[[144 134 124 136 125 118 127 148]
 [121 127 128 135 120 118 141 140]
 [131 131 121 138 106 135 133 126]
 [125 130 126 135 108 128 142 128]
 [119 125 121 139 114 135 133 134]
 [141 135 126 130 123 123 126 151]
 [128 137 123 136 115 122 132 132]
 [135 132 112 128 127 124 136 147]] result: 141

[[127 114 114 130 125 122 116 120 128 121 112 121 126 130 120 126]
 [123 134 147 145 115 136 138 125 143 129 139 138 141 119 121 134]
 [118 121 129 124 154 134 113 120 122 133 117 127 115 122 124 109]
 [123 122 123 116 138 130 125 112 124 119 123 125 118 140 122 120]
 [141 127 130 140 115 125 132 138 148 132 138 151 147 131 123 136]
 [138 116 104 130 158 116 122 131 127 127 124 133 118 113 114 142]
 [123 121 137 141 148 117 127 128 128 120 135 132 136 125 131 116]
 [118 136 142 114 151 124 124 123 124 124 127 119 134 124 117 141]
 [140 128 130 131 136 132 127 132 128 132 119 119 122 125 137 118]] result: 123

[[133 124 104 129 119 124 123 131]
 [133 125 114 122 124 124 145 115]
 [126 130 138 135 133 129 112 145]
 [129 126 119 134 125 127 110 144]
 [138 127 137 130 140 118 143 138]
 [121 130 130 121 124 135 138 106]] result: 129

[[127 129 128 128 128 127 128 127 127 127 128 128 128]
 [125 130 128 128 129 124 128 125 126 125 128 126 129]
 [131 126 114 129 147 118 150 128 128 151 134 101 126]
 [130 126 127 128 130 130 127 129 125 132 129 126 128]
 [127 123 119 133 129 126 126 126 130 128 127 123 130]
 [129 127 127 129 129 129 127 128 126 130 129 127 127]
 [131 126 128 130 130 129 128 126 128 127 130 126 130]
 [135 120 123 130 134 134 124 130 118 141 131 122 126]
 [123 132 128 128 130 121 128 122 124 122 127 125 129]
 [126 116 106 141 130 123 123 124 132 129 125 117 132]
 [127 124 120 133 129 126 126 126 129 129 127 124 129]] result: 123

[[131 118 135 118 117 130 126 126 127 124 119 103 115 121  99]
 [127 123 130 121 120 129 127 128 128 128 124 113 122 120 110]
 [137 115 152 130 131 135 119 131 119 109 106 122 124 139 116]
 [122 134 133 126 123 114 132 125 128 127 138 135 130 120 134]
 [130 138 135 127 136 133 141 136 127 139 123 117 136 131 131]
 [131 130 136 125 138 129 138 133 128 140 123 120 130 129 134]
 [123 110 130 116 132 120 128 119 123 127 137 109 139 141 137]
 [126 140 132 122 120 120 132 125 136 129 128 120 128 134 126]
 [115 140 121 132 131 116 133 128 130 134 145 150 139 117 154]
 [151 130 112 128 115 137 128 130 129 145 142 125 131 140 112]
 [136 119 135 128 130 138 123 130 125 121 114 119 124 137 117]] result: 115

[[114 144 114 141 144 114 139 118]
 [146 107 146 111 108 146 114 142]
 [142 111 142 114 111 143 117 139]
 [117 142 117 139 141 115 137 118]
 [146 107 146 111 108 146 114 142]
 [141 113 141 117 114 141 119 137]
 [142 112 142 116 113 141 117 140]
 [131 125 131 126 125 131 127 131]] result: 141
---
[[121 128 122 130 127 122]
 [129 126 130 118 129 128]
 [149 137 143 146 115 142]] ==> 122

[[116 134 138 134 129 145 137]
 [117 104 114 108 109 112 105]
 [115 104 126 106 133 123 108]] ==> 138

[[154 129 146 138]
 [147 132 150 138]
 [145 145 139 138]] ==> 146

[[ 99 108 145 149 124]
 [151 114 116 112 133]
 [130 133 121 122 111]] ==> 145

[[130 117 125 116 103 113 149]
 [145 120 117 143 145 149 142]
 [106 111 129 150 128 130 128]] ==> 125

[[119 108 123 118]
 [119 109 122 119]
 [115 103 130 120]] ==> 123

[[148 115 116 127 104]
 [150 107 116 114 130]
 [141 136 131 139 118]] ==> 116
---
[[119, 135, 132, 132, 141, 135, 122], [114, 120, 132, 118, 136, 139, 134], [132, 126, 143, 131, 133, 123, 153]] Out: 133
[[108, 126, 126, 100, 128, 128], [110, 126, 126, 102, 119, 128], [128, 130, 125, 149, 131, 143]] Out: 149
[[130, 152, 144, 122, 128, 114, 113], [128, 151, 143, 122, 136, 117, 122], [128, 151, 143, 122, 136, 117, 120]] Out: 136
[[124, 105, 113, 126, 124], [122, 119, 136, 140, 122], [136, 111, 133, 137, 128]] Out: 133
[[146, 138, 111, 112, 118], [143, 131, 125, 124, 150], [153, 123, 115, 110, 137]] Out: 115
[[127, 109, 107, 135, 126, 107, 152], [129, 126, 144, 124, 121, 144, 102], [118, 137, 137, 130, 123, 137, 119]] Out: 123
---
[[122 121 124 133 136 129]
 [136 116 132 118 111 115]
 [127 111 117 120 149 120]
 [126 151 131 151 125 127]
 [119 120 131 137 143 128]
 [121 115 116 144 131 112]
 [127 132 130 146 121 114]
 [116 108 127 132 138 130]
 [105 107 128 129 139 137]] result: 133

[[135 131 142 127 126 133 126]
 [140 132 122 132 120 123 130]
 [121 134 133 122 139 127 121]
 [130 124 135 129 136 140 130]
 [122 127 123 119 121 119 115]
 [130 125 136 129 122 120 144]
 [119 135 113 123 137 121 131]
 [130 126 120 134 126 145 150]
 [133 133 116 136 125 129 130]
 [132 126 133 131 122 129 122]
 [137 128 130 134 134 136 126]
 [121 133 134 124 131 128 122]] result: 126

[[141 120 102 127 118 136 137 125 134 126 111 126 115]
 [135 123 103 124 120 138 135 128 133 123 121 124 113]
 [130 116 112 135 118 129 121 129 131 128 108 133 116]
 [140 120 102 127 118 136 137 125 134 126 112 125 115]
 [141 118 104 130 118 134 135 125 134 127 108 127 115]
 [129 124 105 123 123 139 132 130 130 122 130 124 111]
 [140 121 102 126 119 136 137 126 134 125 114 125 114]
 [141 119 103 128 118 135 136 125 134 126 110 126 115]
 [130 124 105 123 122 139 132 130 130 122 128 124 111]
 [140 117 106 132 117 132 132 126 133 127 106 129 115]
 [141 118 104 131 117 133 134 126 133 127 107 128 115]
 [141 118 103 130 118 134 135 125 134 127 108 127 115]] result: 111

[[130 117 127 119 120 129 115 126 125 130 117 130 132]
 [134 111 141 110 126 139 108 115 125 137 110 128 127]
 [130 129 125 121 131 129 116 130 122 133 129 123 120]
 [131 124 124 120 119 129 132 107 131 127 134 133 135]
 [130 123 129 123 129 133 121 127 124 133 120 135 134]
 [131 123 130 115 121 132 139 101 134 129 127 132 142]
 [125 122 125 120 122 129 123 126 128 129 118 142 141]
 [124 117 127 116 122 129 121 124 126 131 120 137 127]
 [138 125 121 119 128 133 127 128 124 134 136 120 110]
 [130 118 127 114 120 132 120 127 126 130 122 137 130]
 [131 125 121 125 125 125 123 128 120 132 134 126 115]
 [123 122 124 120 127 134 118 127 136 143 130 141 126]] result: 117

[[145 136 127 138 111 133 128 125 121 123 145 108 122]
 [139 144 128 115 138 149 146 108 142 135 109 112 144]
 [128 113 107 128 119 123 135 131 143 110 113 132 145]
 [136 144 137 147 132 148 112 112 116 136 142 133 134]
 [111 146 113 150 123 147 114 120 118 107 150 117 129]] result: 145

[[120 138 142 149 139 115]
 [131 111 125 129 124 128]
 [125 118 130 119 142 135]
 [129 135 127 115 137 105]
 [130 133 126 115 135 113]
 [136 151 118 147 132 125]
 [128 143 125 129 128 119]] result: 149

[[110 118 147 111 117 123 123 122 132]
 [132 120 151 116 120 135 134 140 135]
 [128 121 121 115 127 123 128 122 125]
 [138 131 136 114 133 122 130 122 125]
 [136 132 130 135 127 118 120 139 131]
 [126 126 117 109 142 131 133 132 134]
 [133 115 142 126 125 125 126 121 128]
 [129 113 104 115 125 124 127 124 137]
 [139 127 116 118 125 120 131 134 119]
 [138 117 144 117 128 136 125 135 126]] result: 123

[[125 155 127 146 152 129 130 137 119 122 127 119]
 [127 126 128 142 143 107 109 126 135 128 130 133]
 [129 135 122 131 128 124 121 125 136 139 126 113]
 [124 125 126 131 128 119 122 118 114 119 121 112]
 [117 138 105 125 138 129 137 112 128 135 114 133]
 [137 149 103 136 137 142 110 124 113 136 126 129]
 [129 121 106 128 121 129 127 126 118 131 109 125]
 [129 125 115 128 107 145 143 138 113 138 115 133]
 [120 125 111 114 114 102 126 137 118 112 140 138]] result: 122

[[116 132 136 139 136 135 125 123 118 130]
 [126 128 125 127 116 126 126 143 135 119]
 [136 132 134 133 135 131 128 129 138 136]
 [132 127 130 130 128 129 122 132 138 126]
 [138 125 126 119 125 148 118 118 135 130]
 [134 127 129 124 126 128 133 125 140 126]
 [126 131 132 120 134 128 120 133 116 133]
 [135 127 139 118 143 146 120 121 137 133]
 [128 134 122 135 106 120 139 142 136 124]] result: 123
---
[126 104 158 116 115] value 104
[118 121 117 112 151] value 121
[113 147 101 112 149] value 147
[153 121 134 127 129] value 121
[135 123 121 100 115] value 123
[137 106 133 120 140] value 106
[110 121 153 123 103] value 121
[123 114 108 121 149] value 114
